In the rows, 128 means zero.
The rows of Y fall into 3 groups and each row is roughly a mix of its group's hidden directions.
Y (77 x 12):
[[148 127 176 127 142 130  88 106 112 177 137 138]
 [155 117 163 131 127 106 123 161  89 110 107 170]
 [156 151 172 130 134  97 126 162 101  91 130 145]
 [162 120 118 164 138 113 151 156 107  77 147 116]
 [148 167 120 120 111 146 139 114 126 141 126  60]
 [100 101  97 128 110 154 146  96 138 171 150 152]
 [115 150  73 122 108 135 142 111 120 137  93  86]
 [149 143 164 120 159 128 121 140 119 120 185 164]
 [108 106 172 142  95 127 138 102 128 173 101 141]
 [181  90 156 141 122 147 121 131  95 148 118 151]
 [105 106 135 128 116 145 112  88 164 181 138 113]
 [166  87 166 122 143 130  86 150 117 137 122 150]
 [127 177 126 111  98 101 130 132 109 124  76 107]
 [ 97 123 127 127 121 143 117  85 166 176 143 105]
 [149 138 126 123 151 168 142 136 120 113 112  62]
 [115  92 158 135 140 129  91 109 186 139 132 131]
 [110 171 183 118 143 103 124 139 100 124 101 119]
 [101 170 128 106 166 124 105 133 147 114 134  81]
 [ 98  97 139 124 114 138 122  97 161 171 145 165]
 [148 153 158 141  98  81 142 150 105  97 113 143]
 [122 103 157 142 100  74 115 152 121 125 124 169]
 [115 178  99  97 156 161 136 113 105 135 107 118]
 [138 169 137 121 160 144 103  98 124 159 155  92]
 [163 127 152 140 164 121 125 165 107  83 152 128]
 [189 102 132 126 155 145  93 146 109 129 144 143]
 [143 107 157 134 174 167 130 117 128 126 149 174]
 [ 79 147 149 113 139 131 117 112 160 144 116  78]
 [106 146 125 112  82 122 154 113 106 166 122 169]
 [ 98 135  65 113 151 157 135 116 144 119 112 107]
 [131 175 129 100 132 119 108 134 118 121  77  89]
 [101 155 142  97  90 121 131 110 120 171 106 160]
 [163 127 155 140 159 120 131 165 104  87 158 140]
 [135  98  68 138 108 135 155 144 145  94 137 142]
 [141 117 174 158 104  81 126 137 144  99 128 152]
 [121 106 153 120 164 140  80 117 177 133 126 111]
 [ 98 144 195 121 131 108 112 125 121 151  99 126]
 [138 125 111 126 160 153 127 129 159 109 192 110]
 [166  84 148 149 101 144 138 122 103 154 115 160]
 [139  96 148 125 123 101 115 170 116 102 111 177]
 [132  96 133 155 111 124 159 130 120 129 173 179]
 [140  92 165 143 155 136 123 130 133 121 157 183]
 [132 147 192 100 142 116  98 141 125 133 127 162]
 [131 146 103 124 109 153 143 106 128 143  90  69]
 [102 109 120 115 119 155 140 105 130 178 157 170]
 [126  76 151 153 145 132 111 119 171 127 162 144]
 [115 169 100 109 112 133 136 116 109 144  81  89]
 [126 123  82 130 125 148 134 119 164 119 142  68]
 [127 129 112 136  76 100 130 130 136 137 100  73]
 [136 163 164 121 148  95  93 123 101 145 145 162]
 [104 122 140 127 109  84 110 125 136 141 140 192]
 [133 164 140 120  82  94 129 133 100 147  96  99]
 [166 119 154 148  98 123 130 129 147 134 163  77]
 [140 107 108 178  93  98 161 131 130  95 132 121]
 [127  98 172 157 108  93 117 123 166 119 135 157]
 [139  98 128 137 171 167 130 120 155 114 174 142]
 [107 127 162 127 130 155 128 101 143 165 106  76]
 [123 177  88 131 135 137 165 123 118 100 137  91]
 [126  91  78 135 112 162 147 116 166 128 137 106]
 [134 171 140 114 119 100 112 138 122 110  75  94]
 [137 135 170 134  86  77 120 144 104 140 114 142]
 [109 143 131 107 125 125  91 109 162 142  80  91]
 [141 132 165 139  78  93 128 130 104 148  91 120]
 [128  82 152 144 152 132 121 135 139 116 147 188]
 [126  93  99 134 102 107 123 130 146 128 151 189]
 [141  90 106 127 119 105 113 156 136 104 141 185]
 [116  94 126 133 174 152 124 126 142 113 147 183]
 [122 164 147 123 144 106  90  98 124 167 162 146]
 [154 130  62 142 117 145 154 115 124 115 160 133]
 [129 104 171 135 109 111 107 113 120 170 125 174]
 [119 100 145 142 102  70 111 155 132 117 137 163]
 [136 126 137 143  69  87 128 136 129 139 109  87]
 [105 108  84 136  97 112 134 112 158 134 155 169]
 [161 152 126 137 142 114 143 165  87  83 126 110]
 [148 103 147 154  77  95 126 137 147 130 136  88]
 [102 121  69 124 131 152 138 114 146 126  94  92]
 [114 113 177 135 107 110 112 106 123 174 119 162]
 [145 151 176 128  93  85 121 143  96 141 125 140]]

One row of each group comes first, with its name. Which group is each row after those in?
[104  90 105 128 142 162 116  97 164 161 146 125] : (99)
[127 132  67 133 125 154 145 105 156 126 157  97] : (110)
[122  95 137 133 173 156 125 124 133 118 138 188] : (106)

[138 110  85 123 142 166 119 118 164 130 151  86] : (110)
[116 121 180 115 148 139  91 118 144 163 114  95] : (110)
[113 140  98 110 108 152 162 118  91 164 146 160] : (99)
